Here are some points, one per row:
tensor([-0.8,  0.8, -1.0,  0.5,  1.8, -1.9, -2.1,  3.1, -0.3,  0.1, -0.8, -2.2,  1.0, -0.3,  3.6, -0.5, -0.7, -2.9])
tensor([-1.2, -0.9, -1.2, -0.6, -0.2, -0.1, -0.3, -1.5, -3.0,  1.2,  1.2, -0.6,  1.4, -0.3, -0.3, -0.2, -2.0, -1.8])
tensor([-0.2, -0.9, -0.6, -0.6, -1.4, -0.2, -0.3,  1.6, -0.1, -0.2, -2.7, -2.2,  1.7, -1.7,  1.2,  0.0,  1.1, -2.8])
tensor([ 0.9, -2.8,  0.5, -0.7,  0.4,  0.0, -0.6,  0.0, -1.0,  0.2, -0.7, -1.0,  1.1,  1.0,  1.0,  0.6, -1.4, -2.4])
tensor([-0.1,  0.0, -1.5, -0.4, -0.4, -0.2, -1.4, -0.1, -0.4,  0.3,  0.8,  0.5,  0.5,  0.2,  2.1,  0.1,  0.3, -1.9])
tensor([-0.4,  0.3, -0.8,  0.3, -0.9, -1.7,  0.3, -0.4, -2.1,  0.4, -0.8,  0.6,  1.4, -0.1, -0.1,  0.4, -0.4, -1.3])
tensor([ 0.3,  1.0, -0.9,  0.4, -0.5,  0.4, -0.2,  0.3, -0.4, -0.8, -1.0, -0.5, -0.5, -0.2,  0.6, -0.5, -0.2, -1.2])
tensor([-0.6,  0.7, -1.9, -0.3, -1.4, -1.3, -1.2, -0.8, -0.8, -0.7, -1.8, -1.2, -0.8,  0.4,  0.2,  1.3, -0.2, -0.4])
tensor([ 1.2, -1.1, -0.8,  0.8,  0.1, -1.4,  0.2,  0.9, -2.8,  0.0, -1.1,  0.1,  0.4,  1.2, -0.3, -0.4, -1.1, -1.4])
tensor([ 1.1, -1.2, -2.1, -0.1, -0.8, -2.4,  0.1, -0.4, -2.3, -1.5,  0.9,  2.0, -0.1, -0.9, -0.1, -0.4, -0.8, -1.4])
tensor([ 0.0,  0.4, -0.5,  0.0, -0.9, -0.9, -1.6, -0.9, -1.4,  0.4, -1.2, -1.0,  0.1, -0.4,  1.5,  0.6,  0.0, -2.1])
tensor([-0.6,  0.2, -0.4, -0.1,  0.9, -0.8, -2.3,  0.6, -0.9, -0.2, -2.1, -1.5,  0.6,  0.2, -0.1,  1.6,  1.1, -0.7])
tensor([-1.2, -0.2, -1.8,  1.4, -1.2, -1.9, -1.6, -0.2, -0.6,  0.1, -0.9, -0.9, -1.4, -0.1,  1.1,  1.2, -2.1, -1.8])
tensor([ 0.3,  1.4, -1.0,  0.8,  1.1,  0.1, -3.0,  0.0, -1.6, -0.6, -0.6, -1.6,  2.0,  0.4,  1.3,  0.9,  0.4, -1.2])
tensor([-1.0,  0.6, -2.3,  0.0,  0.4, -0.1, -1.3,  0.8, -1.4,  0.4, -0.8, -0.5,  0.6, -0.4,  1.2, -0.4,  1.2, -2.5])
tensor([ 0.0, -0.2, -1.5,  0.1, -0.6, -0.6, -1.7, -0.6,  1.1,  0.0, -2.6, -0.4, -0.2,  0.0,  1.7,  1.2,  0.8, -0.8])
tensor([-0.1, -0.1, -1.7,  0.1, -1.7,  0.4, -1.0,  0.3, -1.2,  0.5, -1.7, -1.5,  1.6,  0.2,  0.0,  2.0,  1.8, -1.4])
tensor([ 0.4, -1.5, -0.7, -0.1, -0.1, -3.6,  0.8, -0.1, -1.7,  0.7, -0.3,  1.1,  1.7,  0.7, -0.2, -0.4, -0.2, -1.3])
tensor([-0.2,  1.0, -0.1, -1.0, -1.3, -1.0, -1.4, -0.3,  0.1,  1.5,  0.4, -2.0,  0.4, -0.5, -1.0,  1.0,  0.5, -0.4])
tensor([-0.4, -1.6, -0.8,  0.7, -0.4, -2.7,  0.7, -0.1, -2.7, -0.5, -1.0,  0.5,  0.0,  0.9, -0.7,  0.4, -1.3, -2.1])
tensor([ 0.3, -0.8, -1.2, -1.6, -0.8,  0.3, -0.8,  0.6, -0.5, -0.7, -0.6,  0.4,  0.8,  0.6,  1.0, -0.8,  0.4, -1.2])
tensor([-0.1, -0.5, -1.5,  0.3, -0.5, -1.8,  1.1, -1.3, -1.6,  1.4, -1.4,  1.4,  0.5,  0.3, -0.5,  1.5, -1.5, -0.3])
tensor([-1.7,  0.6, -1.3,  0.0, -0.3,  0.0, -1.0, -0.2, -0.4,  0.8, -1.9, -2.3,  1.7,  0.5,  0.4, -0.8, -0.3, -1.0])
tensor([ 0.5, -0.2, -1.7,  0.8, -0.9, -0.7,  0.3,  0.3, -0.8, -0.3, -0.6,  1.6, -0.5,  0.9,  1.6,  0.2,  0.9, -1.9])
These points spread out most along one direction. Where along it does each point below lie, from 0 to 99? 50 is the average, and the first point above lies past it.
tensor([ 0.1, -0.3,  0.8,  0.8, -0.6, -1.1, -1.7,  0.2, -1.2,  0.2,  0.1, -2.3,  1.4, -0.9,  1.4,  2.3,  1.6, -1.6]) 65
tensor([ 0.7, -0.1, -0.5, -0.8, -1.2, -0.7, -1.2,  0.1, -0.2,  0.5, -0.8, -1.4,  0.1, -0.3,  1.5, -0.5,  0.4, -2.7]) 60
tensor([-0.7, -0.2, -0.8,  0.7,  0.1, -3.3,  0.2, -1.3, -2.6,  0.6, -0.9, -0.7, -1.0, -0.9, -0.7,  1.1, -0.3, -0.4]) 33
tensor([ 0.4,  0.7,  0.3,  0.3, -1.2, -0.6, -2.1, -0.8,  0.2,  0.3, -1.1, -1.3,  0.0,  0.2,  0.1,  0.9,  1.1, -2.5]) 63
tensor([-1.1,  0.1, -1.8, -0.8,  0.0, -0.4, -1.5,  0.2, -2.8,  1.3, -1.6,  0.5, -0.3, -0.1, -1.5, -0.4, -0.4, -1.5]) 43
tensor([ 0.1,  0.4, -1.8,  0.6, -1.4, -0.3, -0.5, -0.8, -0.8,  0.4, -1.4, -0.6,  0.7, -1.2,  0.7, -0.8,  1.1, -1.7]) 55
tensor([ 0.0, -0.2, -0.1,  1.2, -0.7,  0.3,  0.2,  0.3, -1.5,  0.1,  0.3, -1.3, -0.4,  0.0,  0.6,  0.9,  0.5, -1.2]) 51
tensor([ 1.1,  0.9, -1.7,  1.0, -1.2, -1.3, -2.2,  1.0, -2.8, -0.5, -0.5,  1.3,  1.4,  0.1,  0.9,  1.6, -0.4, -2.0]) 45
tensor([-1.5,  0.0, -0.7,  0.9, -1.3, -1.3, -2.1, -1.3, -0.5, -1.0, -1.3, -1.7,  1.9, -0.6,  2.0,  1.2,  1.1, -2.5]) 67
tensor([ 0.3,  0.5,  0.4,  0.9, -2.7, -1.4,  0.0,  1.1, -0.6, -0.1,  1.5, -0.1, -0.2, -2.0,  1.4, -1.7,  1.9,  1.0]) 49
tensor([ 0.3, -0.6, -1.8,  0.2, -0.4, -1.0,  1.4,  0.8, -2.9,  1.1, -0.3,  1.3,  0.4, -0.4, -1.4,  0.7, -0.1, -1.5]) 27
tensor([ 1.4, -0.9, -1.8,  0.6, -1.0, -1.0,  1.2,  0.2, -2.8,  0.3, -1.2,  1.1, -0.3,  1.1,  0.7, -0.4, -0.9, -1.4]) 27
tensor([-0.9, -0.2, -0.9, -0.8, -0.8,  0.0, -2.1,  0.7, -2.4, -0.7, -1.1, -0.6,  0.2, -1.4,  0.4, -0.4,  0.9, -1.5]) 58
tensor([-0.2, -0.1,  0.5, -1.9, -0.4,  0.2, -2.3, -0.6,  0.1,  1.8, -1.8, -0.5,  0.7, -2.0,  1.8,  2.2,  1.5, -0.4]) 70
tensor([ 0.9,  0.5,  0.2, -0.1, -0.4, -1.3, -1.7,  0.7, -1.6,  0.6,  0.3, -0.2,  1.1, -1.1,  0.8,  0.2, -0.7, -1.6]) 50
tensor([ 0.2,  0.9, -1.9, -0.7, -0.5, -1.0, -1.2,  0.8, -1.7,  0.8,  1.2,  0.0,  1.3,  0.2,  0.7,  0.5, -0.1, -2.0]) 49
tensor([ 0.5,  0.8, -0.3,  0.4, -0.8, -0.1, -1.0,  0.4, -2.9,  0.1, -2.0,  1.4,  1.1, -0.6,  0.9, -0.6, -0.2, -2.4]) 46
tensor([ 0.8, -0.3, -2.6,  0.5, -0.3,  0.2, -0.7,  0.0, -2.3,  1.0,  0.7,  0.9, -0.2, -0.3,  0.2, -1.6, -0.6, -0.7]) 37
tensor([-0.4, -0.5, -0.6,  1.2, -1.0, -0.5, -0.5,  0.3, -1.5,  0.0, -0.2,  1.1,  1.1, -1.2,  0.3,  0.0, -0.7, -1.1]) 41
